In the data rows, zero lies at 7.5, halfway between 7 and 8.
Here are some points, each followed by its number:
[10,9,8,4,3,4,9,11,12,15,13,11,9,7,4,0] 0
[1,0,1,2,6,8,14,14,14,11,11,11,8,8,5,5] 1
[7,8,9,7,8,7,7,7,9,8,9,7,7,7,6,7] 2
[8,9,10,9,8,8,5,7,7,7,8,8,10,9,9,10] 3
[13,15,15,15,15,12,8,5,3,0,0,0,0,3,7,10] 4
[5,2,2,4,4,6,8,10,11,13,12,10,10,9,10,9] 5
[8,7,9,8,8,7,5,6,6,6,9,10,7,9,9,7] 6
[6,6,4,6,7,9,10,12,13,13,10,8,6,6,4,5] 7
[7,7,7,9,8,10,9,9,10,9,10,9,7,6,4,4] 8
[8,6,8,6,5,5,7,5,7,7,7,9,10,10,8,10] 9
[11,11,11,13,9,9,5,2,1,2,2,3,4,7,8,11] 10
[6,8,4,4,4,5,5,5,7,8,10,10,9,11,9,9] 11
[9,11,14,11,13,8,8,6,1,1,1,2,5,6,6,10] 12
[13,14,15,15,15,13,10,5,1,0,0,0,0,3,5,9] 13
[5,4,6,8,8,9,8,12,10,12,10,8,7,7,7,5] 14
[11,9,11,10,8,7,7,5,4,4,5,6,9,8,10,9] 15
[6,6,4,5,5,5,5,5,7,9,9,10,10,11,9,10] 16
[5,4,5,6,8,9,10,12,13,11,12,9,7,6,6,5] 17
[9,8,7,6,6,4,5,11,11,14,13,12,8,7,4,0] 18
[9,8,7,6,6,6,8,10,12,12,11,9,10,7,6,2] 19
[9,8,9,8,8,6,7,4,5,6,8,8,7,9,9,9] 20
[8,8,8,5,5,4,5,8,9,10,9,10,11,8,7,6] 21
[7,5,6,7,6,6,8,8,9,10,9,9,8,7,8,6] 22
[6,7,5,7,9,8,8,7,8,7,9,7,9,9,8,7] 23
[6,6,7,9,9,10,11,9,8,9,7,7,6,6,6,6] 24
[8,6,4,4,4,4,4,5,7,10,9,10,12,10,12,9] 25
[7,8,8,7,6,8,7,8,9,11,12,9,9,7,6,5] 26
[9,10,12,13,12,10,7,3,0,0,0,0,3,4,10,11] 27
[8,10,7,6,3,5,7,7,11,13,13,9,11,7,5,3] 28
[8,8,8,4,5,6,7,6,10,10,9,12,11,10,10,9] 29
[8,7,9,6,4,4,4,4,6,8,10,12,12,10,10,9] 30
[7,7,8,7,6,4,7,6,6,8,9,9,9,9,7,9] 31
[6,5,5,5,4,3,4,6,7,8,10,10,10,10,9,10] 32
[8,10,13,10,10,10,5,4,2,1,1,3,6,7,8,10] 33
[9,8,7,6,7,6,7,8,11,12,12,9,8,8,7,5] 34
[8,6,4,4,3,6,7,7,8,8,10,12,11,10,10,10] 35
[12,12,15,15,15,13,11,6,2,0,0,0,0,1,5,9] 36
[6,7,10,8,8,10,8,6,9,10,9,7,9,7,6,6] 37
[8,7,1,3,1,2,2,4,6,8,9,13,12,12,12,13] 38
[3,2,2,3,6,8,10,12,14,13,12,10,10,8,7,6] 39
[10,6,8,5,3,4,3,6,7,10,12,13,13,11,11,8] 40
[9,10,11,11,10,8,7,2,1,1,3,4,7,7,11,9] 41
[7,7,6,7,8,9,9,9,7,9,7,10,6,8,9,8] 42
[10,12,13,13,13,10,8,4,2,0,0,1,4,6,7,11] 43
[8,8,9,7,9,6,8,8,11,10,10,10,9,8,7,5] 44
[3,4,5,8,8,10,9,10,11,9,10,9,7,7,7,4] 45
[9,9,9,7,7,6,5,4,6,6,7,8,8,10,8,9] 46
[7,6,5,4,2,3,5,6,7,8,10,10,11,11,10,10] 47
[11,9,9,6,4,5,7,6,6,8,10,11,11,10,8,8] 48
[7,8,8,6,7,8,9,10,9,11,11,10,8,6,6,6] 49
[8,6,8,7,8,7,6,7,7,8,7,7,8,9,8,8] 50
[5,6,5,7,9,11,11,11,13,12,10,5,4,4,4,2] 51
[9,7,8,8,8,8,7,5,6,6,6,7,8,8,8,9] 52
[11,12,13,14,14,13,9,6,1,0,0,0,1,3,6,8] 53
[9,7,7,8,6,6,7,7,6,7,6,9,9,10,9,8] 54
[7,7,8,7,6,6,6,7,7,8,8,8,9,9,7,9] 55
[13,13,13,14,14,14,9,4,1,0,0,0,0,2,4,9] 56
[8,8,7,7,6,5,6,9,10,10,13,10,9,8,7,5] 57
[8,9,8,8,7,7,7,4,6,7,7,8,7,8,8,10] 58
[7,9,9,8,8,7,5,5,5,6,5,8,8,9,9,11] 59
[12,14,11,11,8,5,3,0,0,1,3,7,8,12,12,13] 60
[1,0,0,3,5,10,12,13,15,15,13,10,8,9,7,5] 61
[8,9,8,9,8,8,5,6,6,5,6,6,8,7,8,8] 62
[13,12,15,15,15,15,12,7,2,0,0,0,0,0,3,7] 63
[2,1,2,1,3,8,8,10,11,12,13,12,11,9,10,7] 64
[10,9,7,9,8,8,6,5,4,3,5,7,10,8,9,8] 65
[1,0,2,2,5,9,11,14,13,14,12,10,9,8,7,4] 66
Which two points above are nearest to each new point? Their numbers follow each, smallest number first.
[7,5,3,3,1,2,3,6,8,10,11,10,11,11,10,12] 32 47
[8,6,7,7,8,8,7,9,9,8,9,8,8,8,6,7] 2 50
[4,4,5,6,9,12,12,13,13,11,10,7,5,5,4,3] 17 51
[3,3,3,4,5,7,9,9,13,13,11,12,8,9,7,5] 5 39
[6,6,8,7,7,8,8,9,9,9,8,9,8,7,8,7] 22 42
[8,7,7,6,6,7,9,7,7,7,7,8,9,8,10,8] 50 54
[7,7,8,7,11,9,10,10,10,9,9,8,5,6,7,6] 8 24
[5,7,8,10,11,9,11,9,9,8,8,7,7,7,6,5] 8 24
[9,8,7,8,8,8,8,8,7,9,9,7,6,7,7,6] 2 50
[6,5,6,4,4,3,2,7,7,9,11,12,10,11,10,10] 32 47
[4,5,3,4,7,8,10,12,11,11,11,8,7,6,8,7] 7 17
[8,8,9,6,4,5,4,8,10,12,11,11,11,10,7,5] 21 57
[5,7,7,7,10,11,12,10,9,8,7,8,5,5,8,5] 24 42
[11,9,6,4,3,3,4,5,8,10,13,11,11,10,10,7] 40 48
[9,7,7,5,5,5,7,10,12,13,11,11,9,8,6,2] 18 19
[6,7,8,9,8,10,9,10,9,7,7,8,6,6,4,7] 8 24
[6,6,6,6,5,8,6,8,7,9,9,10,9,8,9,7] 22 55
[7,6,8,10,9,9,8,9,8,9,8,6,7,5,5,7] 2 24
[5,6,9,6,4,6,5,6,8,8,8,8,10,9,9,8] 9 55
[2,4,6,6,11,13,15,15,14,11,8,4,3,1,0,0] 7 51
[7,5,8,7,7,4,7,7,6,8,9,9,9,8,8,9] 31 55
[8,7,8,7,7,6,8,9,11,13,11,9,9,8,3,3] 19 34
[7,6,4,6,7,8,9,8,9,11,10,9,9,8,8,7] 22 23
[13,14,15,15,15,15,13,8,3,0,0,0,0,0,3,6] 36 63
[10,9,7,8,4,4,7,10,12,11,14,12,7,8,3,0] 0 18
[6,6,3,4,6,7,10,9,10,10,12,10,8,8,8,7] 22 49
[8,8,7,7,6,5,6,9,11,10,11,10,9,8,8,4] 34 57
[9,8,9,7,7,6,5,5,6,6,6,8,9,10,9,8] 46 54
[7,7,8,9,9,11,10,10,9,10,8,8,7,7,6,6] 8 24
[11,11,10,9,9,8,6,4,5,5,4,3,7,9,10,10] 15 62
[8,7,8,8,5,9,6,7,8,9,11,10,9,9,6,7] 26 55
[5,4,7,8,9,12,13,12,13,11,7,7,6,3,4,4] 7 51
[9,8,9,8,6,6,8,11,9,10,11,10,8,6,6,6] 26 49
[6,5,5,7,7,6,6,8,10,9,11,10,9,10,9,8] 16 22
[5,5,3,3,3,3,6,8,9,13,12,10,11,10,10,9] 5 47
[10,9,9,10,8,6,6,5,3,5,5,6,8,8,9,11] 15 59
[6,6,6,7,7,9,7,8,9,9,9,10,8,8,7,7] 22 42
[5,3,6,5,6,8,10,11,12,13,10,9,9,6,6,4] 14 17
[8,8,8,10,9,6,6,4,5,5,8,8,9,8,9,10] 20 58
[4,5,7,8,10,13,14,14,12,10,8,5,4,1,1,1] 7 51
[3,2,2,2,4,6,9,12,14,12,13,11,10,10,7,7] 39 64
[8,7,8,7,6,6,8,8,8,9,9,8,11,8,8,9] 31 55
[9,9,10,8,7,4,4,3,5,4,8,8,9,11,10,12] 20 46
[8,7,7,8,8,9,9,9,10,9,11,7,8,5,5,7] 8 49
[6,4,2,4,4,5,6,8,10,12,12,11,11,10,9,9] 5 35
[12,15,15,15,15,15,14,8,3,0,0,0,0,0,1,6] 36 63
[8,9,7,6,6,6,7,9,10,12,10,11,10,9,10,8] 21 29
[6,7,8,8,9,10,9,8,7,7,8,7,5,5,7,5] 2 24
[2,4,2,3,6,6,9,11,12,12,11,11,11,9,9,6] 5 39
[4,6,6,9,11,12,13,13,11,10,7,6,4,4,3,1] 24 51
[6,5,4,6,5,5,8,8,10,10,11,10,10,8,9,6] 22 57
[8,9,8,9,7,7,6,6,7,4,7,8,9,7,9,9] 52 62
[4,4,4,8,10,12,14,15,13,10,8,7,5,1,0,2] 7 51
[9,7,7,4,3,2,4,6,7,12,12,12,13,12,9,7] 30 40
[14,13,15,15,15,15,15,10,3,0,0,0,0,0,0,4] 36 63
[6,7,7,8,9,11,9,10,8,10,8,6,6,6,6,5] 8 24
[11,7,5,4,4,4,8,10,13,14,13,11,9,7,3,0] 0 18
[5,5,5,5,7,9,12,11,12,11,9,10,8,7,8,5] 17 45
[4,6,5,8,10,12,14,14,14,12,10,6,6,4,2,3] 7 51
[13,15,15,15,15,15,13,11,5,0,0,0,0,0,1,7] 36 63
[10,11,10,10,9,7,6,5,3,4,4,7,6,7,10,9] 15 65
[4,4,7,7,9,11,14,14,12,11,7,7,3,3,2,1] 7 51
[5,7,8,7,7,10,8,9,10,7,8,10,5,6,6,4] 8 45
[8,7,7,8,7,6,6,6,6,6,6,8,10,9,9,9] 52 54
[7,6,6,8,9,7,6,7,7,9,9,8,8,9,9,10] 50 55
[7,7,6,5,7,6,6,7,7,9,8,10,9,8,9,9] 31 55
[7,5,3,3,3,3,7,8,10,11,9,11,11,9,9,9] 35 47
[7,7,9,9,10,9,10,9,9,7,8,7,7,6,6,7] 2 24
[8,8,7,7,4,6,4,8,10,13,12,12,9,9,8,6] 34 57
[3,6,5,4,4,7,8,8,8,9,9,9,10,8,8,8] 16 22
[4,6,5,5,7,7,10,10,11,11,9,8,9,8,7,8] 14 22
[8,8,7,7,7,7,5,10,9,8,8,9,8,8,6,6] 2 55
[10,10,10,11,10,9,7,3,4,3,2,5,6,8,10,9] 15 41
[7,7,6,6,8,9,7,7,8,7,8,10,7,7,7,9] 23 42
[5,7,8,9,9,9,12,10,9,9,8,7,6,6,6,5] 8 24
[7,6,5,2,2,3,5,4,8,7,9,10,10,11,10,11] 32 47
[7,8,8,9,8,8,6,7,6,4,6,8,9,8,9,8] 52 62
[7,8,8,9,9,10,8,8,8,8,8,8,9,6,7,5] 8 37
[6,6,7,8,8,9,8,9,9,9,10,8,7,6,7,5] 8 22
[7,6,7,5,5,7,7,7,10,8,8,10,8,9,7,9] 9 55
[6,5,5,6,4,8,7,10,10,10,11,8,9,10,8,6] 22 26
[9,7,5,2,1,2,3,3,5,9,9,12,12,11,12,12] 38 47
[6,7,8,9,10,11,10,9,9,10,9,7,7,6,7,7] 24 37
[7,7,6,7,8,8,10,10,11,10,10,8,8,6,3,5] 8 49
[3,4,4,7,9,13,15,15,14,12,10,6,3,1,0,0] 7 51
[10,13,11,10,11,9,7,3,4,3,3,5,7,8,10,10] 15 41
[8,7,8,8,7,8,8,8,9,10,11,10,9,8,5,7] 26 49
[4,4,3,5,6,9,13,15,13,14,10,9,8,4,1,0] 7 51
[12,14,15,15,15,15,14,10,5,0,0,0,0,0,1,6] 36 63
[7,8,9,7,8,8,8,9,11,9,11,9,8,8,6,5] 26 44
[8,9,9,7,8,7,9,8,8,8,9,9,8,8,9,8] 2 42
[10,9,10,10,9,8,6,5,3,4,2,5,7,9,9,12] 15 59
[4,3,6,6,8,14,13,15,14,13,10,5,6,2,0,0] 7 51
[6,3,3,3,2,3,6,8,11,12,11,11,11,9,9,9] 5 35
[5,6,6,4,4,6,6,9,10,9,10,8,8,9,9,5] 21 22
[6,5,5,6,7,8,9,9,9,9,10,8,7,7,8,7] 22 23
[8,7,5,3,2,1,2,3,4,7,8,13,13,11,12,11] 38 47
[9,9,8,6,2,2,2,7,7,11,12,13,12,12,11,8] 30 40
[12,15,15,15,15,15,13,8,3,0,0,0,0,0,0,5] 36 63
[4,3,2,3,4,7,10,12,13,13,11,10,9,8,8,6] 5 39
[7,8,7,6,7,7,9,8,9,9,8,8,8,7,7,8] 2 22
[8,8,5,6,4,3,5,6,8,12,12,13,11,10,9,7] 21 40
[10,8,7,5,7,6,6,11,11,12,13,9,8,7,8,7] 34 57
[10,9,5,6,5,3,6,5,11,11,11,12,10,11,9,8] 21 29
[7,5,3,2,2,4,6,7,9,9,11,13,11,11,10,9] 35 47
[4,5,6,7,8,9,12,13,12,11,11,7,7,5,6,3] 7 17
[7,7,8,9,9,9,10,10,9,8,6,7,5,7,6,7] 24 42
[13,15,15,15,15,15,12,10,2,0,0,0,0,0,1,7] 36 63
[11,11,11,13,13,10,9,4,2,0,0,3,4,8,9,12] 27 43
[6,6,8,8,9,9,9,10,10,8,7,9,7,7,7,6] 24 42
